One vector is turned by the same rotation once a tick. Each row is the vector after some number of ticks, and that number follows the row.
The counts run from 0 to 638.
[ 15  24  20  24  11  14  24 -44 -25  35  -8   8  20  -9  23  18  -3  16
 -25 -12   9  -7  18  10  19   4  24  10  -3 -30  19 -17  31  21 -12 -28
   7   1 -52  -9   4  -6  -5 -11  20  34 -16   5   2 -21  20 -43   7 -10
  -6 -22 -27 -12   4  27  -5  27  13   6   1   3 -15 -25 -19 -19   7] => 591
[ 28   2  38 -22   4  -3 -30   0 -13  33  17   8  13   1 -11   8  20  24
  21  -5 -22 -13  -1  38  -5  48   1   5 -32   1  19   6  -4  -1   0   5
  12  25  16 -24  20 -14   4 -25  -8  -3  16 -18 -24  15 -10   2 -15  -8
  -5  25  21   4  13 -12 -41  -1 -10   5 -10 -12 -16 -15  42  12   7] => 157
[ 25 -12  29  -8   3   6   8  12 -26  19 -14  14  19 -34  20  13  49 -25
  -5   5  11   4  22 -11  12  -1   5 -23  -3 -11  15 -14  18   1  -8   3
   4  -2   6  20 -12  20  22   2  30  21 -17 -22 -22   0  33  -8 -16 -41
  18 -11 -24  23   1  37   0  -7   6  19  -5 -26  18  18 -40 -26   1] => 1
[ -6  -5  -8  -7  -2  23  -7  11   2  23 -16  32 -46  31 -22  -9  15  18
   2 -25  -1   5  15 -29 -18   2  17   1 -31  24   7  28  18   7 -10 -20
  10  14 -23   7  -7  17   6  46  -4  30   4  10 -19 -21 -11  36 -34  -9
  30  16  16 -23 -29 -19  -2   0 -13 -17  12  21   4 -11   5 -25  10] => 179
[ 11  11  17  22  -3   9  -4 -36 -16  28  -2 -20   1 -20  18  10 -20  -8
   4  -7  24 -20   9 -32  19 -27 -15   1   5   3   5  -7  54  25   4  11
  40  -1 -13 -11   2   2  -9   3  40 -16   7  33 -32 -15  -8 -27   1  27
  12  10  -5 -13  -5 -31  -7  -9  16  29 -44   6  16  23  -6 -28   4] => 91
[ 11  -5  -3 -28  23  13  -4 -22 -16  51  25  28 -10  -5  -8   5 -25 -10
  33   7 -14  49  -8   2  20   4  16  -8 -15  -8   1 -20  24  -1 -27  -1
  -5 -18  30  -2 -15   4 -10 -36 -25  -4  23 -22  -8  19 -16   0 -52  -9
  -7  30 -15   3   1  -7  -6  10  30   3   9 -13  10  19 -16  -6   4] => 537
[-15   2  13 -17  25   2 -45  -3  -2  17  41  10 -21  14 -13 -11  -5  12
  -6  10 -27   3  -7  10 -14 -23  31   4 -17   4  20  -7  -2 -32  12 -38
 -19   9 -16 -13 -41  43  -2 -39   2 -32  11 -35   6  21  -8  16   3  -6
  -8  31  17 -33   5   5 -10  18   0  10 -10  20  14 -12  -3  -8  28] => 61
[ -8 -17 -27 -29  20  13  29 -16  -2  30 -18  16  -9 -23 -12  23 -15 -10
  43  -4  -7   3  19   4 -16  -3 -12  10 -14  -3   8  15   2  -4 -26 -11
  21   2  28   0  21  19   7   3 -11 -25  46  -9 -11  -1 -13  24 -23  22
 -13  33   7 -19  -2  -4 -34 -10  -1 -16 -51 -21 -24 -16   4 -11 -14] => 531
[ 11  14  24   5   5  -2 -15 -17   1   4  20 -28  25  34  29 -18   0   5
  -8  -6  -5   7   9   7   2 -12  63  16  -5   7   1   1 -18  25   3   3
  13   5 -47 -24 -17  20   5 -45  19 -37 -27  -2  19  14   3 -39  12 -32
  19  10  27 -13  21 -21   8 -20   8  14 -16  13  -5   7  -3   2  24] => 505
[ 17  33  11  56  11  -6  17 -15 -20  46  -6   6  24  -8  -3 -21 -18  -7
 -35  -7   6 -27 -14   2   9 -10  -6   7 -20 -46  18 -29   5 -19   3   8
  19  10 -19 -11 -22   2 -25  20  25  -5  23  12  -7 -42  10 -18  10  -8
 -11   8 -15  -6   3 -15   8  18  -3  21  23   0   9  -5 -43 -10   0] => 12
[  5 -12   8 -33  42  15 -30 -15   2  26  38  34 -13  21 -17 -23  -7  -4
   4   5 -31  17  -3   8 -11 -17  24  -6 -20  -8   0  -7 -10 -46  -5 -14
 -18   1  25  -8 -30  27 -14 -31  -4 -19  29 -22  -4  14 -10  13 -12 -22
  -6  40   2 -25   9  -5 -11   6 -13   1  18  12   5   6 -15   0  19] => 401
[  9  25  -3  -7  22   0  14 -32   5  41  18 -18  23   7  -3 -27  -9  10
  21  -5 -22 -18 -10   6  -5  20   3  22 -19 -48  15  11  -4 -37 -19   4
   2  -4  17 -14 -20 -20  12 -23 -17  36  44  -8  -9 -10   6   6 -13   6
 -27  33 -12  -1  15  11 -18  -4   1 -27  26   2 -22  -9  -8  30  26] => 151
[-14  -8  -4 -21  13  -1 -32 -26  -9 -20 -15  38   6  29  -1 -18  10  10
   2   2 -27  15  -2  33 -28  -2  18   8 -21 -40  17 -25 -15 -20  -4 -17
  18  23  -7  -5   0  38 -23 -11  -9 -10  31 -51  12 -20 -22   5  -6   6
  15  13 -12 -28  -5  23   4 -16  -8 -25   7  35  -1  -1 -13   8  17] => 65
[-43   1 -28   5 -11   9  18  -5 -30 -41   8 -32  38  15  28 -23   0 -28
   3 -12  19  -9   1   6 -20  12  18  40 -34 -18 -21  10  -6  -7  -8 -13
  30  15  -6 -14   1  -5  -8  -9  -4 -19   4 -33 -23  10  23   5  20 -10
   9  -4   8   2  10 -12  -3 -20 -13 -11   8 -25 -20  23   6   1  10] => 29
[ 20  -5  -1  20 -21   7   3  -1  18  18  20  -8 -14  13  27  -1  12  35
  10  -2  15  -2 -27  -3  -8 -13  36   3  -5  22  10  18  38  34  16 -30
  23  -2 -42  -4 -16  18  26   5  -4  32 -17  25  11 -21  -8  15 -18  35
  -1  39   4 -20 -40   6 -24 -15  -7  -1   3  14  19 -10  13  -2   3] => 174
[  6  -1  38   1   6  -4 -30  11 -25  10  -6  -7   5 -24  13  22  37 -12
  -9  20   6 -13  22   1  25  -8 -13 -15   5 -17  15 -19  38   6  -7  -2
   0  -1  -9  -1 -11  20  20  11  42  19 -26 -15 -32  -1  18 -27 -19 -15
  19 -24 -15  20   4  21  -1 -23  30  35 -15 -11  18   4 -29 -25  13] => 341
[-21   8 -11 -28  -4   0 -21   0 -39   1  -2   8 -10   1 -20  -1  27   9
  28 -31 -19  14  24 -17 -32  23  -1   2 -16   1   6  19   8  -5 -18  -6
  25  17   4   7  16  12  -2 -22 -31   6  28 -42 -11   0   1  35 -47   6
  18  11 -12   2 -25  -9   8   8 -11 -26   8  19 -28  13  26 -24 -15] => 281
[ -1  12   6  -8  19  10 -10 -40 -13  15  -2 -10 -14  22   6   4  10   9
 -12 -42   3 -11  44 -23  24 -12  10   2  -1   1   3  28  32  12  -8 -16
  -8  13 -38  -4  -5  13   1  10  22  52  -7  12  -1 -26   9 -22 -20 -18
  28  -6   4 -23 -10  -1  28   0  21 -16   4  35 -33 -16 -11 -26  16] => 385
[-41   8  -6 -21   8  20  -3  19 -33 -13  27 -20   7 -12  19  19  27 -11
   7 -17   8   1  -2   1   3  17 -12   1 -39 -11   7  -7  18  -8  -9 -23
 -14  28  41   4  10 -27  12  -7  23  35 -20 -23 -48  11  21  -2  -9 -13
   2   2   8   0  22   6 -26   7  20   1 -44 -40  -2  -8   5   8  15] => 238
[ 17  14  14  12  -5 -19 -37 -17 -24  -3   5  -5  -1  35  15  31  14 -25
  -5  23  27 -26  22  25  43   0  -2   7   0  15  20  17  29  20  28   2
  17   7 -33 -32   3  29  -9  18   1 -12 -19  17   1 -10   4 -20 -39  -9
   1  14  14  -7 -12 -22  28  -2   5  15   1   4 -51  -2  -4 -11 -10] => 465
[ 36 -12  29  -8  13  -4   2  21 -20  36 -23   6  14 -36  13   2  56 -25
   6  13  14  18  19  -5   4   3  13 -27   6  -4  19  -8  11  -8  -7 -11
   3 -20   3  24 -30  24  25   1  17  10  -5 -20  -1  -4  23   2 -28 -25
  10   5  -8  21   0  33 -13 -17   9  20   2 -22  13   9 -35 -21 -14] => 2
[-31  -1   0   9   1   3 -11   2   9  28  -8  25   4  -6 -10  14  24 -16
 -15   8   8 -13  21  11 -15 -13  -4  29 -39 -10   8  38  15   4   2 -13
  27   0 -24  -7 -29 -11  17  40 -15   4  20 -26 -24 -13  21  35 -40  27
  30 -12  10   4  17  22 -15 -27 -14 -12 -10 -18  38 -13  -2   1  16] => 474
[ 12  -4  32  -6   2  16   6   3 -25  19   6  13  13 -26  24  30  48 -15
  -8  -8   6   5  17  -4  29   0  -1 -22 -18  -9   0 -15  29  11  -3   7
  -5   4  16  14  -9  26  19   4  32  31 -16 -19 -29   4  33 -22 -14 -41
  12 -20 -11  20   7  25  -1   0  31  14 -11 -31   7   9 -38 -18   5] => 0
[  7   4 -20  -9   5  -1 -36  11 -22 -30  20 -22  22  41   7 -34   9 -38
  18  35  13  -4 -11   5 -18  16  18  11  -6 -17   0   0   1 -35 -15 -11
  24   1  16 -27 -14 -16 -20   0 -13   1  10 -20 -31 -10 -23  23 -16  -5
   2  39   2   1  -7 -27  -9 -34 -28   9  39  -3  -9  23  -1  -9   5] => 25
[  6  -6   2   5  -8 -30  20  18 -28  -8  -5  27 -23  43  16  -3  14  -2
  19  34  23  14 -18  31  19  27  26  24  -8  -4  15 -18   7  19  -7   7
  19  25 -13 -10  23  22  -2   1 -25 -30 -28 -10  -9   2   7 -24 -29 -26
   2   8 -14   8  -5  14  11  12  26  19 -13 -44 -22   9 -12  17  11] => 120
[-17  11  15 -14  -3  13 -34  15 -14  -2  -8 -29  -3 -14  15  -3  31   0
   0   2  -1 -19  -3 -26 -15   3 -10 -17 -13 -28  48 -42   5 -19   6 -19
 -10  22  17  13   3  11   0   7  51  23 -21  -4 -31  -7  -3   0  17 -29
  -1   3  14 -16  11   9  -6   3  40  10 -46   0  12 -13 -13  -1  37] => 102
[-21   2 -28   5  -5  31  -9  26   1  19  -1  25 -17  15 -10   1 -11  13
  -2 -13 -12   9 -14  19 -16  11  23   2 -57  -1   6 -21  -2  10  -3 -33
  -4  26  23 -15  11  28 -14  39   1  18  16 -11  -3 -20 -19  44 -13 -23
   0  28  25 -32 -21 -35 -21   4   3 -17   2  -5  -5 -36 -10  -9  11] => 316
[  3  26  -5  30  -8  19  -8  14 -26  24  26  18  -6  15   4  23  12  13
   2 -27 -24   9  19   0  12  -3  25  -5 -17   8 -27  -5  13  41 -10  17
  17  23  21 -30  32  32  -6   0  -1  15 -14 -19  -9   3  18  -2 -42 -37
   4  -4 -10  14 -10 -53   1  -1   7  12   9  -6 -17  25  -3 -25   4] => 79
[-13 -21  10 -35  11   1  23 -18 -37 -13  11 -36  18 -13  34  -4  10 -26
  11 -24  28  -5  19  -8  12   5  26   8   1  19  -7  15  19  -1 -12 -31
  -4   1 -36   8 -16   8  16 -43  26 -12 -16 -22  -4  24  24 -31  23 -20
  17   6   3  -6  -9  11  -1  12   6   6  -1 -17 -39   2  -4 -38 -10] => 585
[-19 -13   1 -28  13  -9   8   7 -42 -14   5 -41   1  -4  18 -12  -1  -2
  26 -15  20 -12   8  10  22  24  29   9   7   9  -6 -16  20  -6 -33 -35
 -19   4  -8  -5   7  13  15 -47  20  -3 -22 -25 -14  21   3 -36   9 -17
   7  16 -10  -3 -22  14  -2   7  23  15  -9 -22 -48  -4 -12 -26  -2] => 244
[  3   6   8  -2  17  19  28 -29  31  47  11 -13 -19  -3   8   7  -1  14
   2  -1 -19 -56  15 -22  -3 -22  14  17  -7   1  27  43   8 -11   8  -8
   1   0 -29   0 -25  23  31   9  12  16  14  18 -16   1  22   3  13  -3
 -28  11   8 -18  10  34 -10   9  21 -10 -30   3 -12 -25 -18   7  34] => 391
[-13   2 -27  27  -2   9   4 -13 -23 -14  22  34  -3   3   9  -1  17  11
 -10  15 -13  -4 -18  17 -31 -21  -4  11  -7 -24  -5  -9  33 -17   1 -22
  31  22   8   2   9  12  -8   4 -10  24  18 -18 -34 -21   7  10  -7  39
 -14  25 -42 -18 -13  22 -33   0 -38  10 -10  -1  27  21  -1   3   3] => 274
[ 12  31  -9  37  -1  16   8  20 -29  18  17  17  -4  12  13   7  24  10
  -1 -16 -16  17  31 -18   7  -7  27  -8   3  -6 -22  -8  11  27 -20  27
  31  16   8 -17  30  29 -16  -1  -1  10 -15 -15 -16  -1  24  -5 -46 -43
  13  -6 -23  14  -6 -40   2  -6   4  31   9 -15  -7  41 -10 -26   4] => 80
[ -3  15   7   1  -2 -32 -32  11 -11   4 -15 -22 -12  19   1 -18  10 -31
  15  -3  22 -15  -5  -5   4 -11 -21   7 -22  12  31  14   0 -20  27   7
  23  27  15  -7 -18   3  -2  33   2 -22  22  17 -19 -31 -15  19 -45  34
  21  42  31 -19 -11 -22  26 -27   3  -5 -31  15 -14  -2   5   8  -2] => 225
[-40  -1 -36  -4  -9   8  17  -6 -31 -28  -2 -23  53   7  27 -16   7 -32
  10 -13  18   8  10  11 -29  16  18  37 -39 -17 -12   9 -13   3 -13 -14
  46  20 -14  -8   8 -21   2  -9 -21 -11  15 -38 -12  -6  15   9   3   4
  23  -6   7   4  17  -9 -18 -30 -27 -19   4 -29 -11  11  12   1   3] => 30
[-17 -10  15 -50  11   8 -38  -2  -8   0 -11  -9 -12  13  -4 -14   8  -3
  24  -1  -3   3 -14  -4   9  17 -14   2 -34 -25  28 -17  12 -19 -12  -9
 -25  21  34   9 -13  -6  -3  22  20  32   7 -11 -38 -13 -30   8 -16 -15
  23  13  13 -12  15  12   0 -14  38 -18 -20  -1  13 -21 -15  20  30] => 441
[-32  23 -32  -7   2  15   0 -13  -5  13  49 -39   5  22  10  -2 -30 -22
  22   0  11  -1 -28 -15 -11   6   5  30 -39 -16  16  20  21  -8   5 -15
  12  -1   7  -9 -23 -39  -4  -7 -27   6  16  -6 -23  14   4  32 -25  11
 -22  29  25  -3  12 -29   0   3  15 -22  -6 -24 -11  -7  13  12  23] => 572
[ -4  -4  11 -37  13  17 -19  -6 -22 -21   0 -23   0   5  21 -10  20 -29
  10   9   7 -16  -8  -6   3  11 -15  -7 -14 -29  27 -32  12 -30  -2 -10
 -12  30  36  14  -3   4 -12   8  39  27  -7  -5 -46  -6  -8 -12  25 -40
  -1  17   1 -10  12  16  -2  -2  24   3 -27 -12 -10   0 -26   0  29] => 443
[ 20 -16  27 -12  24  -7 -30   7  -1  26 -10 -21  16 -27   6 -18  25 -15
  12  11  16 -19  10   4  25  -8  12 -14  15  -3   9   3  22 -24 -11 -16
 -19 -25   5   3 -55  28  30   5  29  24   7  -8  -4 -11   2  -3 -23   6
  14  29  -3   2 -19  13  -7 -43   1  14  26   3  11   1 -43 -24  -2] => 344
[ 14  -4  16  30 -13  16  10 -35   6  -8  11  21  11  23  39   4  15  13
 -23 -15  13  -9 -19  14   9 -26  17   3 -26   5  -5  -4  24  35  31  -3
  28  27 -27  -6   3  21  -4  23  37  17 -18  26 -22 -30  -1 -31  20   5
  11  18   1 -30   0   2  -5 -10 -16  14 -24   8  21   8  -7  15   7] => 511
[-50  -5  -2  -8  21 -12  -8  -4 -44 -19  16 -19 -16  -1  -6 -38  -2   1
   8 -22  -5 -36   0 -10 -10  -8  -5  22   5  -4 -16   4  25 -47 -19 -14
  -1  18  -7   3 -20  20  -4 -17  20  -4  18 -32 -40   3  18 -10   3  14
  11  10 -24 -11 -32  17  -1   6   0  11  12  15 -14  20 -19 -24   7] => 483
[ -8 -21 -17 -34  38  17  12 -45   9  21  -2  20 -19  -4  -7  17 -32  -3
  33  -1 -10  -8  17  18   7 -12 -15   8 -18  -2  -3   9  15  -7 -11 -18
   6  17  38 -10  12  11  -3   3   9   4  44   8 -25 -11 -25   2 -12  30
   3  41  -3 -32  -1  -6 -31 -13   8 -10 -46   1 -18 -19  -7  -3   6] => 191
